In the data rows, zero lies at 4.5, halfway between 4 and 5.
How far apart are the two rows of each pair, measured in a hidden way? 0 means very close, and 30 very far. Two or three weighted sums of its numbers give each row a place; it is the straight-line distance between the places.
[7 6 4 2 4 5 2 2 4 5 6 4 6 3 6]
[2 4 5 5 7 2 7 4 8 7 3 4 4 4 2] -> 14
[3 6 2 5 6 6 5 4 2 5 2 7 5 5 5]
[4 7 6 3 5 8 3 3 3 5 5 4 1 5 5] -> 10
[6 6 4 2 3 5 2 2 4 5 6 4 6 4 7]
[6 5 3 4 3 4 3 5 4 4 6 5 6 3 7] -> 13
[7 3 6 5 2 5 3 7 5 3 5 3 4 8 5]
[5 4 5 6 2 5 3 5 4 1 8 5 4 5 6] -> 1
[6 5 4 3 3 6 3 4 4 4 6 4 6 2 5]
[7 6 4 2 4 6 3 2 3 5 6 4 6 3 6] -> 10
[4 7 6 3 4 7 4 3 3 3 6 3 2 5 4]
[3 6 7 3 6 5 7 3 6 6 4 3 2 5 2] -> 11
[5 3 3 6 3 4 4 7 4 3 6 6 6 3 6]
[4 5 2 4 5 2 5 2 4 6 2 5 8 5 7] -> 18
[3 7 7 3 6 4 6 3 5 5 4 2 3 6 2]
[2 4 4 5 8 3 5 2 5 7 1 5 6 6 4] -> 22
[2 5 6 4 8 4 6 3 6 7 1 3 4 5 3]
[6 6 4 2 4 2 3 2 4 5 4 3 8 5 7] -> 10
[5 1 5 6 4 2 2 6 5 2 6 5 6 5 6]
[7 2 5 6 2 5 2 7 4 3 5 4 4 7 5] -> 9
[2 6 6 3 7 4 7 3 6 7 2 2 4 6 2]
[4 3 5 7 4 6 3 6 3 0 7 6 4 5 6] -> 15
[6 2 3 6 3 4 3 7 4 4 5 6 6 3 5]
[2 6 7 4 7 4 7 3 6 6 3 3 2 5 2] -> 11
[3 4 6 6 5 1 8 7 7 5 3 4 4 4 0]
[4 6 3 6 4 9 5 5 2 3 5 7 2 4 5] -> 16
[7 6 4 2 3 6 2 3 4 5 6 4 5 3 6]
[5 6 4 2 5 2 3 2 5 7 4 4 8 4 7] -> 9
[7 2 5 6 2 5 3 7 4 2 7 5 5 6 6]
[7 3 5 6 2 5 3 7 4 2 6 4 5 8 5] -> 8
[6 6 3 4 3 5 3 4 4 4 6 5 6 3 7]
[5 6 2 3 4 3 4 3 3 6 3 5 8 4 7] -> 12
[6 5 4 5 2 4 2 4 4 3 7 6 5 5 6]
[2 6 6 4 8 4 6 2 6 7 1 4 4 6 3] -> 12
[3 4 4 4 7 0 7 3 6 7 1 4 7 6 5]
[3 6 7 3 6 5 6 3 5 5 4 2 3 6 2] -> 4
[3 3 4 5 8 2 6 2 7 8 1 5 4 5 4]
[2 6 6 3 7 4 7 3 6 6 2 2 3 6 2] -> 13
[4 5 3 7 4 7 4 6 1 3 5 7 4 5 5]
[2 4 3 7 6 5 6 2 3 7 3 7 2 6 5] -> 15
[4 5 4 4 6 0 6 3 7 8 1 3 6 4 5]
[6 6 4 2 4 6 3 3 3 4 6 4 6 2 6] -> 8
[2 6 6 4 7 5 6 2 5 6 3 3 3 5 2]
[4 4 2 6 4 5 5 6 4 3 5 7 6 3 4] -> 6
[7 3 5 6 2 5 2 7 4 2 6 4 5 7 5]
[6 2 4 7 2 3 3 7 4 1 6 6 5 6 6] -> 13
[6 6 4 3 3 5 2 4 4 5 6 4 6 2 7]
[3 7 7 3 6 6 5 3 4 6 5 3 1 5 3] -> 11
[2 7 6 4 7 5 7 3 5 7 2 4 3 6 3]
[3 6 7 3 6 5 7 4 6 6 3 2 3 6 2] -> 8
[6 6 4 2 3 6 2 3 3 5 6 4 6 3 6]
[6 3 3 6 3 4 4 7 4 3 6 6 6 4 6] -> 17
[6 3 3 5 3 4 3 6 4 3 6 5 6 3 6]
[2 8 6 3 6 6 5 3 4 5 5 4 1 4 3] -> 10
[5 2 3 7 3 5 5 6 4 2 6 7 6 3 5]
[5 2 3 6 5 4 4 7 3 4 4 6 6 2 5] -> 14
[2 5 6 5 7 3 8 4 7 7 1 4 3 5 2]
[6 6 4 2 4 5 3 2 4 5 6 4 6 3 7] -> 17
[5 4 2 5 6 4 4 3 4 5 4 5 8 2 6]
[7 3 4 5 2 5 2 5 4 4 5 4 5 5 7] -> 13
[7 6 4 2 3 6 2 3 4 5 6 4 5 3 6]
[5 5 4 3 5 2 4 2 8 8 4 4 5 2 5] -> 8
[3 5 3 6 6 8 4 4 1 3 4 8 3 4 4]
[2 3 5 6 5 1 7 6 7 5 4 5 4 3 1] -> 21
[6 3 5 5 5 4 5 6 4 5 0 4 8 9 1]
[5 4 4 7 3 6 3 7 2 1 6 6 4 5 6] -> 29
[6 5 3 3 3 6 3 4 4 4 6 5 6 1 5]
[2 6 5 3 8 6 6 2 4 7 1 4 4 6 3] -> 10
[6 5 3 3 3 5 2 4 4 4 6 5 6 2 6]
[2 3 4 7 8 4 5 3 4 6 2 7 4 5 4] -> 16
[6 6 4 3 3 6 3 4 4 4 6 4 6 2 6]
[5 4 3 6 2 4 3 6 3 2 7 6 4 5 6] -> 19
[3 4 7 4 6 2 8 6 7 6 2 2 4 6 1]
[3 5 3 5 5 9 6 5 3 5 4 7 2 4 4] -> 20
[6 3 3 7 3 4 3 7 4 3 5 6 5 4 6]
[6 3 3 5 3 4 3 6 4 4 5 5 5 3 6] -> 9
[2 6 6 4 8 5 7 2 5 7 3 4 3 5 3]
[6 2 6 4 6 2 5 5 8 8 1 1 5 7 2] -> 6
[4 6 8 3 5 4 7 4 6 4 4 2 3 7 2]
[6 4 4 3 5 2 3 4 7 8 3 4 5 2 5] -> 21
[6 4 3 5 2 5 4 5 3 4 6 6 6 4 6]
[3 7 7 3 6 5 6 3 6 5 4 2 2 6 3] -> 15
[2 4 6 5 7 2 8 4 8 7 2 3 3 5 2]
[5 2 3 6 3 5 6 7 4 2 5 7 6 4 4] -> 3
[5 2 4 7 3 4 3 7 3 2 7 6 5 5 6]
[2 7 6 3 6 7 6 3 5 5 5 4 1 5 3] -> 6
[4 5 2 6 4 4 4 6 3 4 5 7 5 4 4]
[4 4 5 4 6 5 5 3 8 7 5 5 1 1 3] -> 19
[8 3 5 4 4 5 2 5 6 7 2 2 5 7 6]
[6 5 3 4 3 4 3 5 4 4 6 5 6 2 7] -> 19
[6 3 3 6 2 4 4 6 4 3 6 5 5 4 6]
[2 7 6 3 7 7 5 2 4 6 3 4 2 5 3] -> 9
[7 5 5 2 5 8 2 4 5 5 5 3 3 4 6]
[7 3 5 5 2 4 3 7 5 3 6 4 5 7 5] -> 5
[4 2 2 6 6 4 5 6 4 5 3 6 6 3 5]
[6 6 3 3 3 5 3 3 3 5 5 4 6 3 6] -> 7
[3 5 3 5 6 7 4 4 1 5 3 8 4 5 5]
[6 2 4 6 2 5 4 7 3 2 6 5 5 5 6] -> 26
[3 8 5 3 7 7 4 2 2 5 3 5 4 6 5]
[3 6 7 3 6 4 7 4 6 6 4 2 3 6 2] -> 14
[5 5 3 5 2 5 3 5 3 3 6 6 4 4 5]
[3 5 2 5 7 5 4 3 2 5 2 7 7 6 5] -> 22
[5 2 4 6 3 5 6 7 4 2 6 7 6 4 4]
[2 6 7 3 7 4 7 4 6 7 2 3 3 6 2] -> 9
[7 2 5 5 2 5 2 6 5 3 5 3 4 7 6]
[3 7 7 3 6 7 5 2 4 5 5 4 2 5 3] -> 3
[6 6 4 3 3 6 3 4 3 4 6 4 6 1 5]
[2 3 5 6 8 3 6 2 6 8 2 5 2 5 4] -> 12
[6 6 4 3 4 6 2 3 4 4 6 6 6 2 4]
[5 2 3 7 4 4 4 7 3 3 5 7 6 3 5] -> 12
[2 4 6 5 7 2 8 4 8 8 1 3 3 5 2]
[6 3 4 3 5 2 4 4 8 8 3 4 4 2 5] -> 16
[3 6 7 3 6 4 7 3 7 6 4 2 2 5 2]
[5 2 4 6 3 4 3 6 5 2 6 6 6 4 6] -> 4
[2 5 6 4 8 3 7 3 7 7 2 3 4 5 3]
[2 5 6 4 7 3 7 4 8 7 2 3 3 5 2] -> 6
[5 3 3 5 4 4 4 6 5 3 5 6 7 2 4]
[6 5 3 4 3 5 3 5 4 4 6 5 6 2 5] -> 9
[2 5 6 4 7 3 7 3 7 7 2 3 4 5 2]
[7 3 5 6 2 4 3 7 4 2 6 4 4 6 6] -> 12
[6 6 4 2 4 6 3 3 3 4 6 4 6 3 6]
[5 2 5 7 4 4 3 6 3 0 7 6 5 7 5] -> 3
[3 6 7 3 6 4 7 4 6 6 3 2 3 6 2]
[2 6 6 4 8 5 6 2 5 7 1 4 4 6 3] -> 16
[5 2 3 7 3 5 4 6 4 3 5 6 5 3 6]
[3 6 8 3 6 4 7 4 6 6 3 2 3 6 2] -> 7
[5 5 8 2 5 4 6 5 6 4 4 1 4 7 2]
[6 5 3 3 3 5 3 3 3 5 5 5 7 3 6] -> 27
[6 6 4 2 4 6 3 3 3 5 6 4 6 3 6]
[5 3 2 7 4 4 3 7 3 3 4 7 6 5 5] -> 3
[6 2 4 6 3 4 3 6 5 3 5 6 7 5 6]
[2 5 6 4 8 4 7 3 6 7 1 3 4 5 3] -> 4
[6 3 7 4 5 5 4 5 6 4 1 2 6 9 3]
[6 5 3 3 3 5 3 4 4 4 6 5 6 3 6] -> 23
[2 7 5 3 7 6 5 1 4 6 3 5 4 5 4]
[7 3 4 5 2 5 3 6 4 3 5 5 5 6 6] -> 12
[3 6 8 3 5 4 7 4 6 5 4 2 3 7 2]
[4 4 2 6 5 5 4 6 2 3 4 7 5 4 5] -> 24
[6 6 4 3 4 4 2 3 3 5 5 4 6 3 7]
[5 2 3 6 3 4 4 6 5 2 5 6 6 3 5] -> 16
[5 2 3 7 3 4 3 7 4 3 5 6 6 4 6]
[6 6 4 3 4 6 3 3 3 4 6 5 6 2 6] -> 2
[7 3 4 5 2 5 2 6 5 4 5 5 5 5 6]
[5 2 3 7 4 4 4 7 3 2 5 7 6 4 5] -> 4
[5 5 4 2 5 1 5 2 6 8 3 3 7 4 7]
[7 5 7 2 3 6 5 6 4 4 4 2 4 8 2] -> 7
[3 7 7 3 6 5 7 4 6 5 3 1 4 7 2]
[6 3 4 4 5 2 4 4 8 9 3 4 4 2 4] -> 20
[6 3 3 7 3 4 3 7 3 2 6 6 5 4 6]
[3 7 7 3 6 5 6 4 5 5 4 2 3 6 2] -> 3
[3 5 4 4 6 0 7 2 5 7 1 3 8 6 6]
[6 6 4 2 4 3 3 2 5 7 5 3 6 3 6] -> 18
[6 2 3 6 2 4 4 6 5 3 6 6 5 4 6]
[4 4 2 6 6 5 4 6 2 4 3 7 5 5 5] -> 20
[3 7 7 3 6 5 7 4 6 6 3 2 2 6 2]
[3 4 7 5 6 2 8 6 7 6 2 2 3 6 1] -> 5
[5 5 4 2 5 3 3 2 7 7 5 4 6 2 6]
[6 3 4 6 2 4 3 7 4 2 6 5 5 6 6] -> 9
[3 2 4 8 5 4 4 6 5 2 5 7 3 5 4]
[5 6 4 3 5 2 3 2 5 6 4 3 7 4 7] -> 10
[6 2 3 6 3 4 4 6 5 3 6 6 6 4 6]
[6 6 3 3 3 5 2 3 3 5 5 4 6 3 7] -> 16
[3 6 8 3 6 4 7 4 6 5 3 2 3 6 2]
[2 6 6 4 8 4 6 3 6 7 3 4 3 5 3] -> 20
[5 2 3 7 3 5 5 6 4 2 6 7 5 4 5]
[6 2 3 6 2 4 4 7 4 3 6 6 5 4 6] -> 9
[4 8 6 3 5 7 4 3 3 4 6 4 2 5 5]
[5 3 3 7 3 6 5 7 3 2 6 6 4 4 5] -> 7
[6 5 3 3 4 5 3 4 3 4 6 5 6 2 6]
[5 4 4 7 3 7 4 6 2 1 7 6 4 5 6] -> 16
[4 8 5 3 5 8 3 3 2 5 5 4 1 5 5]
[6 6 4 2 4 3 3 3 4 5 6 4 8 4 6] -> 16
[6 6 4 2 4 6 3 3 4 5 6 4 6 3 6]
[6 3 4 6 2 4 3 7 4 2 6 5 5 5 6] -> 14
[6 3 3 6 2 4 4 7 4 3 6 6 5 4 6]
[2 5 5 5 8 6 5 1 3 6 3 6 2 4 4] -> 19
[5 2 4 8 4 2 3 6 4 1 6 7 6 5 5]
[6 4 3 6 2 4 4 6 4 3 6 6 5 3 6] -> 8
[4 1 3 7 4 3 5 6 6 2 5 7 6 5 5]
[6 6 4 2 4 6 3 2 4 5 6 4 6 3 6] -> 16
[4 3 3 7 3 6 5 7 3 2 6 7 4 4 5]
[4 3 7 4 6 2 7 5 9 7 2 2 4 6 2] -> 13
[6 3 3 6 3 4 3 6 4 4 5 5 6 3 6]
[2 5 5 5 7 4 7 3 6 8 1 4 3 5 3] -> 4
[3 2 4 8 5 4 4 6 5 2 6 7 4 6 4]
[5 7 6 2 4 5 3 3 3 4 6 2 4 5 6] -> 13
[3 6 8 3 6 3 7 4 6 5 5 3 2 5 2]
[5 4 4 7 3 6 4 6 2 1 7 6 4 6 6] -> 18
[4 3 2 7 4 5 5 6 3 3 5 7 5 3 4]
[2 6 6 4 7 4 7 3 7 7 1 3 4 6 2] -> 17
